In the rows, 128 means zero.
Each path below is one point turned by a fixed rotation once a step. After each direction that follows a path, write how fast that rotation turns it, in degrees each step (0 if it stays still).
Each turn is a multiple of 5 degrees from 10 to 175, or 0.
Each row of a path follows its step; steps can be skipped.
path 1
step 0: [120 113 135 127 118 124 135 126 139 141 123 132 134 129 123 121 135 128
 132 142 143 127 119 145 131 137 123 129 133 123 141 120 128 132 120 118
 147 117 124 123 123 128]
step 1: [127 135 131 107 128 126 126 126 129 129 125 133 138 126 132 127 133 132
 137 145 137 128 124 122 123 127 124 139 134 110 135 138 116 129 136 131
 128 148 124 138 117 114]
step 2: [129 140 137 137 143 136 130 129 131 119 119 133 127 129 123 125 125 126
 123 124 117 142 123 128 139 111 131 143 116 135 130 141 125 134 140 115
 138 143 121 136 126 126]
step 3: [107 125 136 145 121 143 135 128 125 122 132 133 136 139 124 127 132 134
 116 116 136 126 135 119 120 124 132 143 123 131 128 121 123 140 119 120
 128 120 124 116 134 117]
step 4: [127 129 126 123 123 126 141 129 114 128 111 123 136 146 149 132 118 128
 136 128 137 135 141 131 124 145 126 127 132 127 124 127 130 122 117 131
 135 132 126 124 143 114]
step 5: [138 122 133 111 132 128 140 130 134 131 129 135 133 118 125 119 108 138
 122 139 119 143 129 140 142 131 141 129 134 131 126 129 120 113 127 125
 126 115 123 130 133 118]
step 6: [140 124 120 135 126 126 130 123 124 130 131 136 140 110 123 137 128 141
 128 123 146 134 120 118 119 121 142 137 125 134 138 139 124 123 132 136
 130 118 111 130 118 130]
step 7: [114 119 123 140 123 125 131 123 132 134 122 137 130 127 137 139 136 121
 121 127 135 136 131 136 130 131 113 135 120 131 142 142 135 121 132 127
 153 128 141 130 118 130]
step 8: [106 130 131 109 123 140 127 121 145 132 117 133 134 135 129 126 132 130
 128 145 135 128 129 125 135 123 123 147 140 115 124 119 137 128 131 123
 131 126 127 134 130 132]
step 9: [134 147 137 131 143 134 137 121 129 117 110 143 127 125 121 129 122 130
 135 137 137 135 128 127 124 127 133 127 130 123 128 130 130 148 126 137
 122 139 123 142 129 114]
step 10: [131 126 137 143 130 138 136 137 134 124 126 131 127 124 113 131 136 138
 127 118 121 133 126 142 134 132 129 137 121 142 140 124 120 126 124 125
 133 143 124 115 136 106]
Directions:
[128 127 127 130 127 128 131 129 125 131 129 126 125 125 128 125 128 121
 129 129 127 134 129 134 132 127 126 126 124 130 128 132 130 132 125 128
 130 128 128 132 130 128]
145
[131 129 127 138 123 129 128 128 130 126 132 131 125 129 126 131 127 125
 126 129 129 126 125 127 126 129 129 129 127 131 132 127 128 127 131 127
 128 126 125 129 131 127]
100
[124 126 129 128 128 127 129 130 131 126 133 131 126 125 127 127 128 128
 126 129 124 128 133 128 127 131 127 128 128 126 129 131 125 131 129 128
 125 124 135 128 125 122]
160
[132 124 129 128 126 125 128 126 128 131 128 124 126 125 127 128 130 129
 126 128 125 129 129 129 124 124 129 124 134 125 131 128 127 127 129 126
 132 130 124 128 128 123]
70
path 2
step 0: [126 143 123 134 142 125 125 144 107 135 130 117 125 115 121 126 130 139
 129 131 130 128 123 124 139 141 123 129 135 128 138 127 121 119 135 138
 140 147 128 143 131 127]
step 1: [121 120 119 130 133 139 111 128 136 128 131 118 124 119 119 132 133 132
 134 146 127 138 120 121 144 122 123 113 138 140 126 126 136 130 109 129
 139 117 130 135 123 118]
step 2: [111 117 137 123 131 135 126 128 129 128 119 105 137 128 117 139 132 118
 134 124 138 130 116 133 127 120 124 135 123 125 136 127 134 109 134 130
 139 139 111 129 118 131]
step 3: [127 138 126 122 124 137 117 140 119 123 134 120 127 137 130 134 140 143
 126 114 121 138 122 120 125 137 130 112 129 137 136 132 133 132 124 131
 147 150 126 135 139 134]
step 4: [119 129 125 119 134 151 124 127 132 140 124 129 132 123 120 128 136 132
 140 137 114 139 139 126 137 133 122 129 116 128 130 127 143 125 122 139
 126 119 117 143 133 111]
step 5: [112 124 140 119 111 122 111 135 121 121 139 127 138 127 125 138 134 123
 133 123 139 128 133 114 133 121 114 138 129 126 131 130 120 113 113 139
 131 132 113 134 123 129]
step 6: [131 140 125 143 123 135 123 137 139 121 129 137 136 142 118 138 135 127
 131 137 118 127 125 111 129 125 141 113 114 128 132 136 136 120 126 127
 138 147 117 130 131 129]
step 7: [117 134 126 122 119 135 128 140 122 127 118 126 116 128 125 131 137 132
 124 133 111 118 125 124 133 146 123 145 114 131 131 114 134 115 120 125
 128 131 127 132 129 105]
step 8: [130 135 125 116 127 129 117 136 137 136 140 131 132 129 128 123 136 128
 120 139 139 136 128 107 128 124 126 128 133 128 128 105 108 115 121 129
 133 128 113 144 124 129]
step 9: [126 125 130 156 125 128 118 135 133 143 115 127 134 126 117 142 128 131
 124 143 124 115 131 119 133 125 117 127 130 125 125 127 135 126 136 131
 149 140 125 137 125 124]
step 10: [120 125 120 124 115 135 116 126 122 120 115 120 129 122 118 138 132 129
 133 135 131 131 114 123 143 151 134 129 126 135 145 114 120 127 128 112
 134 135 131 127 123 124]
Directions:
[126 130 130 130 126 131 132 130 130 127 122 132 128 127 131 130 125 132
 128 128 131 127 126 127 129 130 130 128 130 130 131 133 128 127 131 129
 129 135 130 127 133 129]
110
[132 129 127 124 127 123 131 126 123 130 127 125 128 130 131 128 126 125
 126 130 133 131 130 124 124 126 129 129 128 126 129 131 127 124 126 129
 132 131 124 128 128 131]
125
[131 128 127 130 126 130 128 127 129 133 126 130 125 127 124 127 127 129
 126 130 124 129 129 126 126 125 128 124 128 129 125 132 133 129 127 128
 133 125 127 123 130 125]
135
[129 131 125 126 128 127 129 129 120 126 126 129 127 130 127 123 128 132
 127 125 126 128 125 128 128 130 131 126 121 129 132 126 130 129 132 125
 129 126 129 131 130 126]
100
[128 133 130 126 127 126 130 133 130 127 128 127 128 129 121 127 127 130
 127 122 128 131 129 126 130 127 128 129 133 127 128 128 124 129 132 130
 127 127 125 124 123 128]
130
path 3
step 0: [127 125 132 121 121 128 139 129 144 117 136 142 113 117 126 131 131 122
 118 129 129 137 121 123 121 116 131 128 104 138 138 132 122 132 127 124
 129 125 129 128 134 117]
step 1: [127 131 117 132 118 118 140 134 126 125 135 142 123 118 113 123 125 122
 119 122 124 132 123 139 133 122 123 118 117 139 118 131 123 135 136 141
 113 119 133 123 136 124]
step 2: [119 120 105 133 112 117 134 119 129 129 131 139 128 129 128 143 118 123
 119 126 119 123 141 135 132 127 132 128 138 129 119 124 117 135 140 127
 121 123 130 122 128 133]
step 3: [121 115 120 131 114 122 137 109 126 113 129 140 119 143 146 128 126 122
 120 118 120 135 136 123 125 126 130 134 127 120 126 124 132 122 128 130
 130 129 126 143 135 132]
step 4: [131 125 137 130 117 133 139 113 135 120 140 141 119 133 136 132 128 124
 119 124 147 132 125 127 134 124 128 127 107 138 124 130 134 138 122 131
 135 137 119 131 138 129]
step 5: [127 128 124 136 117 130 155 141 132 129 129 136 120 119 127 123 127 131
 120 138 131 125 114 127 137 126 133 132 114 138 116 130 122 138 138 132
 125 135 130 124 139 134]
step 6: [128 132 113 125 140 124 140 124 126 130 135 142 118 117 130 131 127 125
 123 131 113 122 134 136 132 127 126 132 128 126 111 122 114 136 139 130
 119 129 131 132 136 144]
step 7: [128 125 121 126 132 130 125 115 132 119 136 143 116 133 134 133 122 121
 103 119 112 137 128 128 121 121 137 138 134 124 131 129 126 138 138 118
 128 130 128 131 128 136]
step 8: [134 121 138 130 117 128 133 119 132 108 139 136 122 136 122 126 132 113
 120 122 124 138 124 128 129 115 128 138 114 128 116 133 143 131 135 126
 131 119 120 124 129 125]
step 9: [120 123 124 129 110 129 141 128 143 126 136 136 127 122 120 131 126 114
 124 141 126 127 129 128 133 120 124 131 105 138 116 134 117 127 120 124
 122 129 124 116 129 124]
step 10: [115 137 111 130 120 125 140 133 124 124 129 149 123 125 130 124 117 128
 119 128 116 123 129 134 129 117 121 121 123 122 118 127 115 122 122 133
 117 132 135 127 140 128]
Directions:
[126 126 130 127 131 127 127 127 125 125 126 129 124 129 130 132 128 127
 125 130 127 129 131 121 132 127 130 127 131 128 128 130 132 131 123 132
 128 126 130 129 123 129]
85
[126 125 128 127 128 129 130 133 128 133 131 126 127 128 124 127 131 126
 126 128 128 131 126 126 129 130 125 124 126 131 125 129 128 130 128 131
 136 126 123 127 127 126]
90
[126 126 130 130 124 130 130 126 129 126 128 128 131 132 131 126 125 128
 128 131 129 123 128 127 130 127 125 126 128 127 125 129 130 123 121 127
 131 133 125 125 128 128]
65
[126 125 120 125 122 130 129 127 122 129 125 130 126 127 128 129 127 128
 134 124 132 127 128 129 127 130 129 127 126 128 131 128 132 129 126 130
 128 127 128 128 128 128]
40
path 4
step 0: [121 129 118 131 124 147 130 144 135 132 127 115 114 130 130 133 130 120
 129 124 132 136 122 125 138 135 109 136 137 127 119 137 124 137 125 129
 132 138 121 133 136 115]
step 1: [111 132 136 134 123 133 141 129 135 134 135 111 120 118 123 142 133 127
 124 130 130 143 126 123 129 125 119 124 135 116 138 122 119 132 131 131
 125 146 139 131 129 118]
step 2: [128 138 129 135 112 118 140 154 134 127 121 115 129 121 128 123 132 124
 126 129 130 129 122 127 123 129 125 113 121 117 133 133 124 143 126 125
 126 143 131 126 118 122]
step 3: [131 129 121 130 140 127 134 152 134 134 130 115 120 117 127 122 115 134
 125 125 123 121 124 145 134 120 124 128 136 129 135 130 123 137 125 121
 133 145 128 116 130 115]
step 4: [126 127 130 129 143 147 126 129 137 132 132 114 122 119 137 121 124 124
 127 128 128 135 127 137 126 133 115 110 134 118 118 133 123 136 116 120
 117 144 130 122 131 127]
step 5: [114 139 132 128 135 132 134 131 127 128 129 126 117 124 127 134 123 119
 144 138 130 128 139 139 121 131 122 116 120 106 131 139 123 136 131 130
 127 142 129 131 134 113]
step 6: [127 129 122 108 122 127 138 149 131 123 131 127 115 113 125 127 128 123
 128 135 125 135 135 132 124 133 114 115 126 122 131 133 114 136 137 117
 134 126 134 124 135 126]
step 7: [122 118 127 128 134 131 138 143 139 134 134 121 131 111 118 117 114 128
 137 138 132 134 122 125 132 114 116 117 128 126 125 137 135 126 133 116
 128 132 138 131 139 126]
step 8: [131 114 136 138 132 137 129 144 133 136 127 118 124 121 126 130 123 130
 149 131 133 139 128 137 140 149 124 120 122 124 131 135 129 138 124 122
 128 134 132 136 135 132]
step 9: [113 127 128 124 130 147 131 148 142 121 125 125 127 132 129 133 134 117
 141 128 115 138 123 138 127 133 124 133 129 126 143 134 124 133 133 129
 132 138 132 135 140 120]
step 10: [122 125 116 128 130 124 133 133 144 124 135 115 118 120 121 121 136 123
 121 127 127 140 122 124 119 139 128 124 128 123 136 132 123 134 139 130
 128 139 153 133 140 120]
Directions:
[131 127 130 132 128 128 128 130 131 127 129 128 134 132 131 124 130 128
 129 127 127 124 127 130 129 129 131 127 131 128 135 127 125 128 125 126
 130 132 131 128 131 131]
60
[132 128 123 135 129 128 127 128 125 126 130 127 127 122 127 123 125 126
 127 126 124 128 126 127 132 126 128 127 125 129 126 128 127 126 129 127
 133 128 125 126 130 130]
90
